[132 121 175 133] = (75)
[141 128 107 135] = (175)
[156 119 155 147] = (51)
[146 121 150 137] = (2)
[ 50 145 107  59] = (39)
[171 172 165 176] = (61)
[102 136  99  95] = (7)
[119 137  75 124] = (125)
asked: [171 172 166 176] -> (61)
gone (125): [137 119  75] -> [124]
gone (125): [ 75 137 124] -> [119]

[159 128 132 124 123 128 123 172 133] -> (25)
[198  97 145 159 118 138 117 188 126] -> (100)
[ 76  72 103 151 141  33 149 150 150] -> (133)
[159  72 132 133 123 128 123 172 133] -> (17)
asked: [160  71 132 134 123 127 123 172 133] -> (17)
gone (17): [128 123  72 133 172 133 159 123] -> [132]
gone (100): [ 97 145 198 159 118 126 188 138] -> [117]
asked: [ 76  72 103 151 141  33 149 150 149] -> (133)
gone (133): [150 151 141  72 103  33 150 149] -> [76]
gone (100): [138 145 118 198 117  97 188 126] -> [159]

[124 110 112 110 134 128 146 130 137 119 101 141 108 127  89 159 124 124
 140 147 138]  (47)
[ 97 146 151 141  98 118 143 116 104 135 170 127 137  91 133 138 132 158
 101 122 131]  (60)
[ 65 129 120 122 137 122 136 118 137 139 136 112 157 119  99 144 138 149
 119 131 119]  (116)
[ 49 150 101 153 112 176 125 122 136 144 124 104 182 117 119 117 139 152
 133  85 150]  (44)
asked: [ 49 150 102 153 112 175 126 122 137 143 124 104 182 118 119 117 140 152
 132  85 150] -> (44)
gone (116): [136 122 129 120 131 137 136  99 119 138  65 112 139 119 137 122 119 144
 157 118] -> [149]

[ 45 104  71 167 126 158 171  96  70] : (90)
[ 45 104 113 167  97 183 199  68  48] : (132)
[106 101 100 172  94 185 173  93 104] : (110)
[ 45 104 115 137 141 107 138 116  83] : (103)
gone (103): [138 141 116  83 107 104 115 137] -> [45]
gone (90): [171 104  96 158 126 167  45  71] -> [70]
asked: [107 100  98 170  94 185 174  94 106] -> (110)
gone (103): [141 115  45 104 137 107 138  83] -> [116]
gone (103): [104 107  45 141 115 137  83 116] -> [138]

[109  86 133 172 168 121 169 172 224 165 174 169 204 197 189  81 125]  (94)
[109  86 133 172 168 121 223 172 224 165 174 223 204 197 189  57 128]  (58)
[109  86 133 172 168 121 169 172 224 165 174 169  99 197 189  81 125]  (37)
asked: [110  86 132 174 167 118 167 172 223 167 179 169 204 194 191  80 126] -> (94)
asked: [109  86 134 171 168 120 170 174 225 166 174 169  99 197 190  80 124] -> (37)
gone (58): [204 133 223 172 128 223 168 165 172 174 197 109  57  86 121 189] -> [224]
gone (58): [165 121 133 168 172 128 189 197 204  86 223 174 172 223  57 109] -> [224]

[ 57 103 140 139 169  78] -> (136)
[ 58 139 153  53 178  72] -> (22)
[197 188 126 146  53 115] -> (99)
[ 99 160  61 133  66  61] -> (33)
[164 137 134 168  87 184] -> (92)
[110 145  96 163 125 103] -> (10)
[ 68 131 157 126  78  55] -> (85)
asked: [ 70 130 156 125  77  54] -> (85)
gone (136): [103  57  78 169 139] -> [140]

[128 146 127 139 127 118 139 113 108 135 129 158 164 130 126 125 125 166
 124 129 128 129 132  98 132 136 143 112 122 124 130 128 128 149 122 140
 124 141 131 106  94 127 129 123 111 127] -> (38)
[127 178 126 164 127 122 133  55 140 145 134 206 140 131 131  98 123 217
 116 132 130 129 133 102 146 122 104 111 120 118 127 145 128  88 137 167
 132 138 169 137 102 130 133 147 100 127] -> (97)
[125 135 130 130 131 156 182  89 187 133 126 107 121 126 129 106 125  31
 137 127 128 126 137  75 140 137 133 111 119 123 131 157 129  76 133 108
 149 139 139 175  85 136 127 110  88 128] -> (59)
[127 177 125 160 125 106 150  84  90 147 131 208 202 132 125 117 121 226
 116 132 128 129 137  62 140 142 152  92 115 117 132 132 128 158 119 162
 121 156 144  84  54 127 132 123  89 127] -> (6)
[125 162 129 154 130 151 154  44 202 141 132 158  93 127 133  85 124 113
 127 129 130 127 134 104 150 118  88 119 121 119 127 165 129  28 148 142
 151 131 175 194 115 136 131 143  93 127] -> (78)
[126 136 129 129 130 142 185 108 152 134 125 116 158 127 126 118 124  56
 135 127 128 126 138  57 136 147 158 101 116 123 133 146 129 121 122 110
 140 148 125 138  61 133 126  99  86 127] -> (52)
gone (52): [146 136 101 126 134 133 138 126 122  86 126 129 125 130 128 108 142 140
  99 147 116 136 133  57 125 158 138 118 127 129 110 127 152 129 148 123
 158 116  61  56 124 127 126 121 135] -> [185]
asked: [127 179 126 164 127 122 133  55 140 145 135 205 140 130 130  99 123 217
 117 132 130 129 133 102 146 121 105 112 119 118 127 144 128  87 138 166
 132 138 169 137 103 129 132 146  99 126] -> (97)

[227 200  53 160]  (9)
[141 160 105 139]  (135)
[141 160 105 151]  (30)
[227 200  53 220]  (55)
[129 152 114 126]  (106)
[154 106 105  76]  (34)
asked: [141 161 106 139] -> (135)
asked: [228 200  53 158] -> (9)
asked: [153 105 105  76] -> (34)
gone (135): [105 139 160] -> [141]
gone (106): [114 129 152] -> [126]

[104 146  39 137 134 139  60 134 114  98  99 158 111  90 101  99 177 109
 125 168] : (23)
[104 146  39 137 134 139  60 134 114  98  99 158 111  90 101  99  64 129
 121 101] : (109)
[129 114  97 174 180 128  76  90 127 195 100 140 119  62 176  22 103 205
 112 141] : (123)
[129 114  97 174 180 128  76  90 127 195 100 140 119  62 153  22 103 205
 112 141] : (29)
[136 101 132  94 166 119 122  97 131 108 122 135 162 134 140 159 102 123
 101 136] : (53)
[132 128 165 145 129 141 101 115 145 169 147 142 125  67  93 135  92 144
 220 106] : (96)
[119 100 187 172 127 173  94 121 149 171 163 121 106 117 143 124 152 123
 194 134] : (87)
asked: [105 146  40 137 135 139  61 133 114  98  98 158 111  91 100  99  64 129
 120 101] -> (109)
gone (87): [117 127 121 173  94 123 187 100 124 121 152 134 119 106 163 149 171 172
 194] -> [143]

